128 stands for zero in the data rows.
Here are some points:
"144 92 60 233 125 222 151 104 78 79 99 99 248 233 127 217 76 74 108 182 91 100 154"
"124 92 108 140 156 150 82 87 153 122 147 133 129 136 141 136 122 114 125 133 136 142 130"
"140 128 140 105 142 101 134 129 119 132 142 119 149 110 133 109 153 142 145 124 132 123 112"
"167 90 68 185 107 207 156 0 100 164 74 130 255 183 166 179 80 85 72 84 195 46 55"
"189 110 64 101 149 119 132 150 155 6 182 85 164 83 51 113 156 124 183 163 66 137 109"
"68 156 229 12 65 58 124 207 138 238 100 80 80 30 227 74 204 228 139 37 112 145 57"
"133 150 162 142 118 159 130 117 90 67 132 148 146 173 126 123 120 124 133 135 89 138 107"
"93 95 123 103 101 118 109 130 156 198 119 139 78 132 167 99 120 131 114 126 169 128 151"
"137 89 90 139 136 137 92 104 156 96 139 106 130 133 127 124 100 100 108 149 99 115 151"
"157 57 89 171 80 203 64 74 141 78 146 142 170 162 159 184 50 105 120 107 126 62 173"
"131 90 152 149 119 149 129 125 94 110 128 148 126 142 133 149 106 109 86 157 100 151 185"
"138 133 152 115 127 111 171 97 107 142 124 98 164 138 155 118 120 121 100 122 143 101 110"
"193 151 182 0 127 0 109 206 136 144 206 42 105 36 18 61 187 168 157 136 153 130 37"
"144 150 209 51 169 44 181 173 70 124 139 76 144 60 81 133 172 134 163 145 79 134 109"
"127 139 113 96 126 122 135 114 142 156 165 99 164 114 123 132 139 118 116 105 137 114 94"
"188 102 63 168 168 173 140 93 104 87 137 122 167 171 91 188 78 76 175 175 120 129 169"
"122 124 124 177 149 206 98 61 100 147 86 138 147 133 183 182 138 83 103 94 157 76 104"
"124 111 116 190 126 163 133 73 118 152 117 142 144 148 154 127 114 144 105 120 164 104 126"
"148 145 127 69 137 85 113 157 143 112 163 128 98 100 129 72 139 128 133 137 109 162 127"
"86 119 103 200 90 218 148 149 138 109 117 176 64 188 156 167 67 125 123 150 144 147 189"
"75 103 150 61 130 108 122 155 181 182 171 113 84 108 145 64 149 160 103 76 144 141 72"
"74 59 99 40 144 5 53 88 209 166 253 93 124 49 112 31 187 102 83 118 137 157 43"
"126 86 132 119 141 143 88 111 165 159 155 151 113 144 134 120 156 150 141 122 125 127 115"
24 more points follow, each with its number after it:
"197 174 151 121 132 130 166 109 98 132 112 103 180 104 134 166 150 152 130 100 113 111 96" 0
"115 129 143 123 122 141 141 133 144 116 117 159 109 117 133 107 116 117 142 148 110 130 144" 1
"97 19 128 39 167 105 7 81 228 157 255 82 22 99 147 106 91 134 120 159 227 114 83" 2
"136 118 121 139 136 140 115 118 142 123 130 131 108 139 134 133 119 109 129 138 114 143 135" 3
"143 153 144 193 138 196 150 95 102 125 85 140 154 156 143 197 108 107 121 127 131 104 143" 4
"147 124 142 228 115 120 161 103 71 154 104 162 107 137 168 177 173 132 84 45 155 87 97" 5
"152 127 164 149 124 144 150 146 111 144 120 127 115 127 145 133 148 141 118 114 119 127 125" 6
"131 213 186 119 146 110 163 176 54 155 99 89 116 124 99 131 146 194 177 141 88 131 127" 7
"159 172 115 132 131 114 174 148 118 101 145 111 170 118 123 165 125 53 126 171 117 114 133" 8
"194 164 158 78 109 100 157 87 132 137 141 104 100 86 119 100 147 155 156 93 156 134 49" 9
"88 108 125 128 122 132 101 123 181 185 114 136 82 118 154 107 115 138 101 83 160 138 103" 10
"74 173 193 41 114 94 122 155 88 175 195 101 138 59 67 75 174 144 182 125 113 186 108" 11
"221 226 188 157 141 140 167 118 24 103 83 68 221 96 129 230 165 131 132 89 85 57 56" 12
"105 105 113 232 133 239 141 70 139 83 67 162 179 200 155 209 78 83 99 161 157 97 161" 13
"75 65 110 117 135 95 42 195 191 152 75 212 44 126 138 18 95 221 139 86 165 206 174" 14
"194 134 107 82 145 126 89 62 126 130 150 72 191 122 96 154 121 69 146 140 143 117 93" 15
"97 161 194 225 128 178 201 142 17 87 56 139 155 170 168 199 123 165 87 106 106 102 175" 16
"212 206 173 146 127 134 195 106 32 112 79 115 181 124 143 185 155 149 127 94 99 83 62" 17
"170 44 30 139 146 136 33 40 217 101 208 48 152 165 79 171 76 62 102 198 144 148 108" 18
"122 119 149 130 122 143 134 104 122 148 106 138 123 128 148 121 130 132 122 104 152 119 107" 19
"172 122 175 76 107 65 153 76 134 150 197 37 162 59 142 155 195 118 130 81 129 107 26" 20
"125 139 133 159 133 181 139 68 87 177 37 161 108 136 168 134 144 146 65 62 159 90 107" 21
"46 109 185 90 114 22 77 141 106 226 29 201 116 93 57 18 162 153 172 92 164 166 123" 22
"116 116 111 140 133 146 114 111 147 115 137 131 135 126 139 135 114 106 135 147 141 123 137" 23
Which three of these numbered points are nearest to each point below by angle, seen from the average point of the first points? Their numbers follow each, nearest first.
"109 139 168 149 120 132 161 151 102 132 91 156 99 152 153 126 134 152 126 102 135 150 151" > 6 16 19
"159 142 116 138 132 111 145 156 140 93 153 119 129 128 72 136 108 127 166 179 88 127 179" > 8 1 3
"128 95 110 150 136 150 104 103 147 116 157 150 127 128 144 105 104 106 132 147 138 128 120" > 23 3 18
"185 135 85 82 141 106 97 75 152 114 183 99 190 100 117 144 130 117 135 133 138 121 57" > 15 20 18
"127 104 104 181 153 223 117 68 130 106 125 151 169 136 135 181 103 70 79 132 158 100 142" > 13 4 23
"70 108 151 193 146 193 142 113 131 187 38 204 68 186 198 115 133 131 101 88 188 146 168" > 19 21 10
"164 140 115 181 135 171 121 98 137 121 130 98 161 125 133 170 115 108 111 102 110 115 105" > 4 13 12
"188 154 95 96 142 144 143 143 111 68 175 101 140 117 72 122 130 141 183 151 79 118 135" > 8 7 0
"255 168 94 115 153 125 150 0 104 126 122 65 208 144 125 197 171 166 81 75 135 36 29" > 0 12 17
"142 148 141 112 87 118 147 128 111 123 112 111 170 132 121 154 169 112 100 95 118 76 99" > 12 17 0
"149 136 140 115 143 127 133 96 117 135 124 115 148 133 129 145 146 128 122 123 124 114 104" > 0 17 12
"208 120 60 136 137 138 107 47 118 30 157 80 188 160 97 243 96 31 98 145 116 67 92" > 15 18 8
"128 110 117 112 129 113 96 135 159 125 139 133 113 127 132 121 119 124 123 151 137 144 128" > 14 3 2
"153 123 122 110 142 109 131 85 144 115 168 130 131 113 135 143 117 123 124 132 130 121 93" > 9 20 15
"112 146 120 136 140 153 147 171 126 76 137 127 112 96 102 109 123 139 125 162 117 137 185" > 1 3 7
"110 145 107 135 134 118 151 178 139 66 124 152 134 133 93 109 113 123 158 192 75 138 194" > 1 3 8
"132 154 162 181 144 168 152 100 56 199 53 143 118 180 214 193 145 152 75 57 132 87 140" > 21 5 16
"151 108 155 78 128 114 141 117 46 139 92 132 122 109 146 137 157 140 119 94 129 100 65" > 17 12 0
"124 110 130 131 129 121 115 116 144 145 129 122 120 118 138 119 105 118 123 113 143 124 112" > 10 14 19
"130 96 92 156 135 165 89 11 167 159 127 135 149 156 160 164 115 83 77 48 188 79 73" > 21 13 5
"139 95 77 123 116 136 109 104 178 131 191 125 148 134 117 98 127 121 153 150 119 131 112" > 18 2 23
"111 126 139 170 119 149 120 105 119 151 114 129 135 139 163 132 123 123 111 107 146 113 116" > 21 19 5
"128 92 98 134 124 147 98 125 162 86 151 132 119 126 124 126 106 104 120 160 129 113 173" > 23 3 18
"220 71 49 87 152 114 70 128 176 40 228 157 121 76 57 105 122 123 203 234 41 115 202" > 18 3 23
"209 195 192 87 108 194 215 38 50 165 34 82 255 208 92 206 171 82 124 45 153 40 40" > 17 12 0
"130 142 150 98 117 112 144 146 99 110 120 107 156 118 114 125 131 140 135 133 107 125 126" > 7 11 17
"148 109 81 151 142 175 114 62 136 121 143 108 150 157 150 155 120 107 106 153 115 112 135" > 13 18 4
"107 91 121 111 108 86 113 97 171 225 144 122 149 116 148 149 125 115 115 69 196 131 106" > 10 2 22
"125 129 147 132 139 167 145 100 122 164 123 141 134 120 168 140 148 134 130 97 103 123 74" > 19 21 5
"137 151 179 117 127 103 175 154 103 156 125 109 127 95 125 118 152 157 164 134 109 135 98" > 7 11 6
"73 48 73 151 137 225 59 48 142 167 96 154 166 169 221 170 131 90 71 29 236 90 130" > 21 13 19
"157 186 145 77 137 115 150 138 93 91 130 72 142 143 101 105 144 126 188 158 74 107 122" > 7 8 12
"114 135 136 84 135 89 152 167 147 133 140 98 150 140 98 60 109 144 137 159 76 187 145" > 11 7 1
